[116 109 114 126 123 117 119 122 121 127 111 109] = F
[137 136 136 128 122 135 121 123 123 130 121 126] = Y
[145 140  99 134 106 144  99 109 113 153 103 114] = Q
[171 201 179 129 160 169 167 158  72 122 189 196] = Z
[ 79  51  71 124 107  82  98 106 106 128  72  63] = D
where: [98]
D, 6
where: [135]
Y, 5
where: [71]
D, 2

[153 203 179 204 129] = K
[153 203 102 107 146] = L
[161  47  85 108  49] = P
where: [129]
K, 4
where: [161]
P, 0
where: [179]
K, 2
where: [49]
P, 4
where: [108]
P, 3

[113  57 201 180 131  83 133]  W
[106 126 134 113 127 107 121]  J
[120 159 157  99 127 107 129]  M
[151 138  77 119 119 126 149]  V
[139 121 120 104 142 112 137]  C
[133 107 151  83 106 151 115]  G
[179  48 101 169 152 230 172]  X
[124 195 216 142 135 101 103]  E
[145  73  58 123 125 134 125]  T
[148  64  33 122 150 137 142]  S
[122 125  91  67 127 109 127]  A
[112 109 130 113 129 147 123]  B
where: [201]
W, 2
where: [58]
T, 2
where: [91]
A, 2
where: [145]
T, 0

[105 150 129 154 134 126 128 133 125 129 129 124 137 106 135 107 136 225] : zok
[119 135 130 113 134 140 136 144  76 135 151 130 133 113 125 106  56 154] : zerig
[105 150 129 154 134 126 128 133 109 129 129 124 137 106 135 130  95 150] : konum
[106 113 140  85 137 132 130 122 124 116 130 131 133 121 130 140 149 127] : masis
[ 98 123 125  83 163 109 129 116  81 126 121 146 127 123 137 132  85 101] : fetod
[106 153 140 218 107 156 125 115 124 124 124 127 101 128 120  94 123 201] : senan
[121 130 143  81 127 130 135 140 121 121 132 122 132 123 128 129 109 116] : zabog
[144 126 126 111 119 125 138 132 108 118 122 130 140 119 121 118  81  95] : sel
[147 112 151 122 119 121 151 132 114  98  85 142 155 137 107 119 140 146] : riza
[153 124 144 108 114 110 121 133 149 126 155 105 122  99 142 132 124 123] : fezi
where: [218]
senan, 3
where: [112]
riza, 1

[128 143 111 147 105 130 142 124 140] -> ver
[ 82 176 111 147 156 130 137 122 164] -> ren
[150 143 111 147 137 130 137 122 180] -> Firir
[147 165 111 218 105  93 112 122 148] -> Masu
[147 107 152  89 105 156 127 112  77] -> Tofa
[148  99  72 218 141 130 137 144 100] -> Leg
where: [128]
ver, 0
where: [99]
Leg, 1
where: [93]
Masu, 5
where: [89]
Tofa, 3

[194 106 136 168 177 107 158 179] -> R
[ 69 178 204 132 121  66 135 133] -> H
[194  53 136 168 195 183 127 194] -> U
[ 69 178 204 132 121  66 135 144] -> N
where: [107]
R, 5
where: [177]
R, 4
q: [194  53 136 168 195 183 127 194]
U
where: [53]
U, 1

[128 127 128 130] -> geb
[123 130 120 128] -> Gik
[194 115 151 212] -> fozoz
[128 125 114 127] -> dinaf
where: [114]
dinaf, 2
where: [194]
fozoz, 0
where: [212]
fozoz, 3

[154 120 154 101  89 181] : gep
[147 157 147 103 131 155] : babid
[119  78 180 150 158 116] : Dol
[ 97 129  97 149 144 145] : gozu
[142 105 142 121 113 202] : pina
[142 117 142 121 113 202] : duv
where: [145]
gozu, 5
where: [180]
Dol, 2
where: [181]
gep, 5

[160 165 129 136 161] -> vugo
[128 161 130 136 164] -> Keri
[128 123 163 174 133] -> zeg
[151 165 129 136 161] -> lemut
[121 120 120 125 121] -> Mobis
[124 113 162 214 131] -> rel
[143 142 158 170 147] -> boza
[150 156 115 116 149] -> Penap
[146 144 162 176 151] -> Mutos
where: [133]
zeg, 4
where: [174]
zeg, 3
where: [147]
boza, 4
where: [149]
Penap, 4
where: [124]
rel, 0
where: [170]
boza, 3
where: [163]
zeg, 2

[ 97  50 106 203  91 135 110 147 156  49  65  89]  Kefe
[ 56 145  74 134 142 100 150 137  92  65  97 126]  Notik
[100  99  64 221  89 172 142 173 175  73  85 157]  zitav
[ 97 145 106 203  91 135 110 136 156  49  65  89]  Mulip
[ 95 137  96 182 106 144 142 144 163  65  62 112]  peb
where: [136]
Mulip, 7
where: [92]
Notik, 8
q: [100  99  64 221  89 172 142 173 175  73  85 157]
zitav
q: [ 97 145 106 203  91 135 110 136 156  49  65  89]
Mulip
where: [64]
zitav, 2
where: [62]
peb, 10

[184 154 127 131 171  94 165 148 139 143 109 192 122  50 150 143  72 192
 153 159 121 185  88 139 155  97 111] -> parod
[199 111 113 158 188  84 126 121 152 165 141 148 104  79 164 163  73 153
  94 196 123 146 106 124 149 109 156] -> zozoz
[175 200 133 154 165 124 119 174 114 185 112 135 116  46 142 121  81 151
 138 201 130 126 104 107 126  96 114] -> rak
[164 143 153 133 174  85 141 163  76 191 105 172 135  85 164 166  72 168
 111 214 119 140 124 125 111 116 135] -> duzem
[169 112 142 169 171  71 157 124 169 162 129 114 124  89 117 196  52 162
 105 202 109 169  69 113 155  90  90] -> Visaz
where: [199]
zozoz, 0
where: [200]
rak, 1
where: [166]
duzem, 15
where: [129]
Visaz, 10

[198  87 132 125 225 104 134 146]  Fabu
[198  87 132 125 120 104 134 121]  vizi
[198  87 132 125 225 104 134  82]  mupaz
[ 62 142  87 123  86 135 131  91]  nuti
where: [120]
vizi, 4
where: [86]
nuti, 4
where: [82]
mupaz, 7
where: [142]
nuti, 1
q: [198  87 132 125 120 104 134 121]
vizi
q: [198  87 132 125 225 104 134 146]
Fabu
where: [121]
vizi, 7

[109 120 141 129 157  49]  Vap
[ 40 152 132 106 169 116]  fom
[160 130  93 132 111 202]  pafin
[ 95 141 169 132 163  41]  zek
[147 121 112 115 112 206]  Ziv
[ 83 145 113 119 166  93]  pefur
[124 122 135 140 121  43]  dadef
where: [120]
Vap, 1
where: [41]
zek, 5
where: [140]
dadef, 3
where: [129]
Vap, 3
where: [202]
pafin, 5

[115 210 148 209 117 155 166 119  94 104 149 172 137 129  84 164 133 122
 157 122 131  96 137 126 101 107 102 160 150  85 159  94  94 115 154 102
 150 114 127  82 117 159 151 135 180 122] : Mip
[ 85 137 160 142  85 140 159 111 118  78 131 148  74  80 111 120 158 145
 159 126 139 136 170 105 121  63 121  89 124 107 116  87 106 176 153 118
 112 195 140  89 112 126  94 133 131 187] : vegir
[ 85 137 160 142  85 140 159 111 118  78 131 148  74  80 111 120 158 145
 159 126 139 136 170 105 121  63 121  89 124 107 116  87 106 176 153 118
 112 195 140  89 112 126  94 133  89 160] : mevu
[115 210 148 209 117 155 166 119  94 104 149  84 137 129  84 164 133 122
 157 122 131  96 137 126 101 107 145 150 114 127  99 179  77 123 119 115
 124 192 182 119 156 127  97 102 117 141] : Miluv
[134 150 124 150 131 115 115  72  63 115 135 195 122 142  98 114 132 125
 137 133 157  35 129 106 142 191  84 134 109 112 163 161  78 122 133  73
 132 151 137 122 121 161 135 118 152 106] : kotu
[115 210 148 209 117 155 165 119  94 120 149 172 137 129  84 164 133 122
 157 122 131  96 137 126 124 107 145  71 114 125  99 179  77 123 119 115
 124 192 182 119 156 127  97 130 117 141] : temi
q: [ 85 137 160 142  85 140 159 111 118  78 131 148  74  80 111 120 158 145
 159 126 139 136 170 105 121  63 121  89 124 107 116  87 106 176 153 118
 112 195 140  89 112 126  94 133  89 160]
mevu
where: [163]
kotu, 30
q: [115 210 148 209 117 155 166 119  94 104 149 172 137 129  84 164 133 122
 157 122 131  96 137 126 101 107 102 160 150  85 159  94  94 115 154 102
 150 114 127  82 117 159 151 135 180 122]
Mip

